One turning vector, and how many ticks it has turned
The counts run from 0 to 801.
[ -8 -21  -6   1  15 -10   2   9  -3   5   0 -10  14  10   6 -15  10  -3
  -9  11   3   9  13  -3  -6   1  -5   6   5  11 -13 -17  13  -3] | 195
[-11   3   9   3   9  -5  -1  -5   6 -16  -8   0   9   8   4   9   6 -16
  -1   8  -6 -20  -2  -5   9 -28  12   6  13 -14 -10   5   3   6] | 307
[  4 -16  21   1   5  10  -2  -1   6  -6  -6  10 -15   8  -1 -17  19  -2
 -13   4  11  -7  -9   6  10   1   8  -4  12  -7  -6 -10   5   5] | 540
[ -4  -3 -21  -3  18 -12  -3 -14  -6  11   1  -4  14   4 -13   1  -5  -7
   4   4 -10   0  10  -6  -5 -21  -1  22   3  -9 -14  -1   3   2] | 634
[  6 -13  10  -8  13   0   7  15  -5  -6  -5   2 -18  17   9   7   0  -1
  -8  -3   0   4 -11  -9   4  -7  13 -13  -2 -14  -8 -15  -2  -5] | 4
[ -7   2  -8  -2  22  -6  -2  -5   5   8   1  -7   0   6 -11   2   0 -16
   1   5  -8  -9   2  -2   5 -28  10  23  12 -16  -5  -8  -1   1] | 633
[  6 -12  22   5  -7  -1  -1  -4  11 -11   9  21 -16   0   3  -2   6   7
   1  11  11  -2 -24   7  10   0  -1  -2   5  -8  -8 -11  -9 -10] | 214
[ 13 -21  -2   3   2 -19   0   1  -6   2   6  15   5  -9  -9   7  -8  11
  12  -3  -2   5   1  -9   8  -9 -15  13  -9   2  -8 -13  -5 -17] | 560
[  3 -18 -11  -9  -9  -5  -3 -12 -12  17  -8   9 -13  10  -7  -4 -10   4
  -9 -14   1  22   5  -4  -3   3 -14  18  -5   5  -3   4   4  -1] | 583
[ -9 -16  17  -4   0  -2  13   0   8 -14   4   0   2   3   6   2  20  -3
 -18   7   5  -5  10  -1  -6   2 -19  -5  16   2  -2 -18   9 -10] | 249
[-16  -9   7   6  20   3   8  14   3 -11  -3  -4 -11   6  10  -4  25  -2
 -11   7  14  -5   1  -3   2  -7   0   3  13 -11  -7 -15  -1 -11] | 512
[-15   0  -4  11   5  -9  -7 -13 -13  -8  -1   9  -4   4   0  -4  14  10
  14  16   2   3 -17  -5  -1  -2   4   5 -12  -9 -30   9  -8  -5] | 481
[  1  -7 -11  -3  22  -8   0 -15  10   5  12   9  -4  -5 -17   8  -1  -1
  -4  -2  -8 -15  17   1  -5 -21 -14  14   2 -11  -2 -11   2  -3] | 370
[ -2  -7   5 -21  -8  -3  14  -7  -2  -2   4  10 -19  12   7  22 -11   2
 -12  -5   0  11  -4 -11  -8  -5 -22   2   5 -12   1   0  -1 -13] | 529
[ 15  -4  12  -4  -7 -20 -10 -27 -13  -2 -11  -1  18   2 -19   1  -4   0
  -2 -18   1  -1   9  -2   2  -3  -5  16   1  -2  -4   3 -11  -2] | 417
[  6  -9   3 -26  -1  -7   9 -11 -14   7  -7 -11  -3  17  -8  17  -6  -6
 -15 -19  -5   4   4 -17  -9  -3  -9   2   2 -11   3   0  -2  -7] | 764
[  8  -5   0   1  18  -1  13  -9   7   8   7  17   3  -2  -5   8   1   2
   2  -5  18 -13  -2  -4   3 -16 -18   0  10 -18 -13  -7  -4 -19] | 506
[ 12  -5 -12  -7 -12  -7   5 -20  19  -2  26  11   1  -3 -10 -14  -7   9
   0   2  -3  -2   0  -2  -1  -2 -16  12   9  -4   3  -7   4 -11] | 288
[ -2 -15  -3 -12 -17 -10  11  -5  15  -5  17  -1   8   8   5  -8  -6  -4
  -9  14 -10  11  -2  -8  -4   0 -20   9  15   9   1  -9  15  -5] | 522
[  6 -17  -4   2   6   3  10 -13  22   3  12  20 -10  -9 -11  -9  14   4
  -6   0   9 -15   7   1   3  -8 -15  10  16  -5  -3  -9   6  -5] | 106
[ 16 -22   4 -11  -5  -8  -2   3   2  -6  -4  -3   1  10 -10 -11  -7  -6
  -6  -4 -21  -3   0 -14  17 -12  17   2  -2   4   6 -11   6   6] | 759
[ -9  -3 -10   3  13   6   8   7   4 -12   6   1 -28  14   5 -10   4   7
 -16  -6  10   7   1  -4  -8  -6   9   7  -1 -22  -1 -16   1  -2] | 375
[ 10 -16  -9   8  -9 -14  -6  -6   9   0  14  16  -2  -9  -8 -28  -9  11
   2   2   3  10  -2   3  11  -4  -3  22   0   3  -2 -12   0  -4] | 24
[  9  -1   7 -13  12 -10  10  -4   6   1   9  -4  16  22  12   1 -10  -5
  -6  -2   9  -6 -12   0   5 -10   0  -8  22 -11  -9 -18   9 -12] | 414
[  7   9   9  -5  16  -4   1 -11   5  -3  11   5  -2  14  -6   9  -5  -2
   0   3   7  -9 -13   5   3 -21   5   7  11 -27  -6 -12 -11 -12] | 769
[  7  -1   1 -13   2  -1   9 -15   5   9  10  17   8  12   3  14 -18  -2
   3  -4   7  -8 -10  -4   1 -16 -14   0  12 -17 -16  11   1  -8] | 180
[  3  -1 -17  -7   2  -5  15  -6  16   2  20  -2  14  10   4 -12  -8  -6
  -2   3   2  -3  -1  -5   1 -16 -10  14  23  -9  -4  -7  12  -8] | 551
[ -8  -2   1  -6  -8   7  -3 -16   5   2   6   2 -25  12  -1 -18   9   0
  -7  15  -5  12 -17   8  -8   5   6  12   8 -11  -4   1   0   3] | 48
[  6 -17  -2  -5  -7  -3  15  -9  20  -9  15   0  13  -4  -7 -21  13  -3
  -8   1  -4 -13   8  -9   4  -2  -8   1  18   3   2  -8  12  -5] | 197
[ 11 -29  14 -12 -20 -14  -4   4  -7   1  -8   0   5   7  -2  -2 -11  -2
  -8   0 -17  13  -2  -9  14   1  -3   5   1  16   7 -10   4  -1] | 440
[  1 -26  25   4 -15 -10  -6  -3  -1  -7  -8   9  11  -1   5 -12   9  -2
  -8  11   2   5  -8   4  12   6  -4   5  11  16 -10  -2   3   3] | 304
[  4   4   6  -6   0   0   2 -13  -4  -8  -5  12 -18   5 -13   8   5  -1
  12  -3  -5 -11 -21  -9  11 -17  10   5  -3 -20  -4  11 -19  -4] | 798
[  6 -14  -1   8   9   2   1  -8  12  -4   3  15 -16 -13 -21 -13  13   4
  -1 -11   1 -16  14  -6   8 -14  -1  17   2 -10   3  -7   1  -1] | 107
[ -8 -34  13   2   4  -6  -3   0  -2  -1 -12   9 -15  -3 -10   1  16   0
  -7   9 -15   3  11  -5   1   0  -6   2 -10  11  -4 -15   1   2] | 485
[ -9   6  -9 -15 -11  -3  11 -13  -6   0   8   5  -8  21  12  11  -9   3
  -5   3   2  16 -17 -11 -11  -2 -12   4   4 -15 -10   7   4 -10] | 528
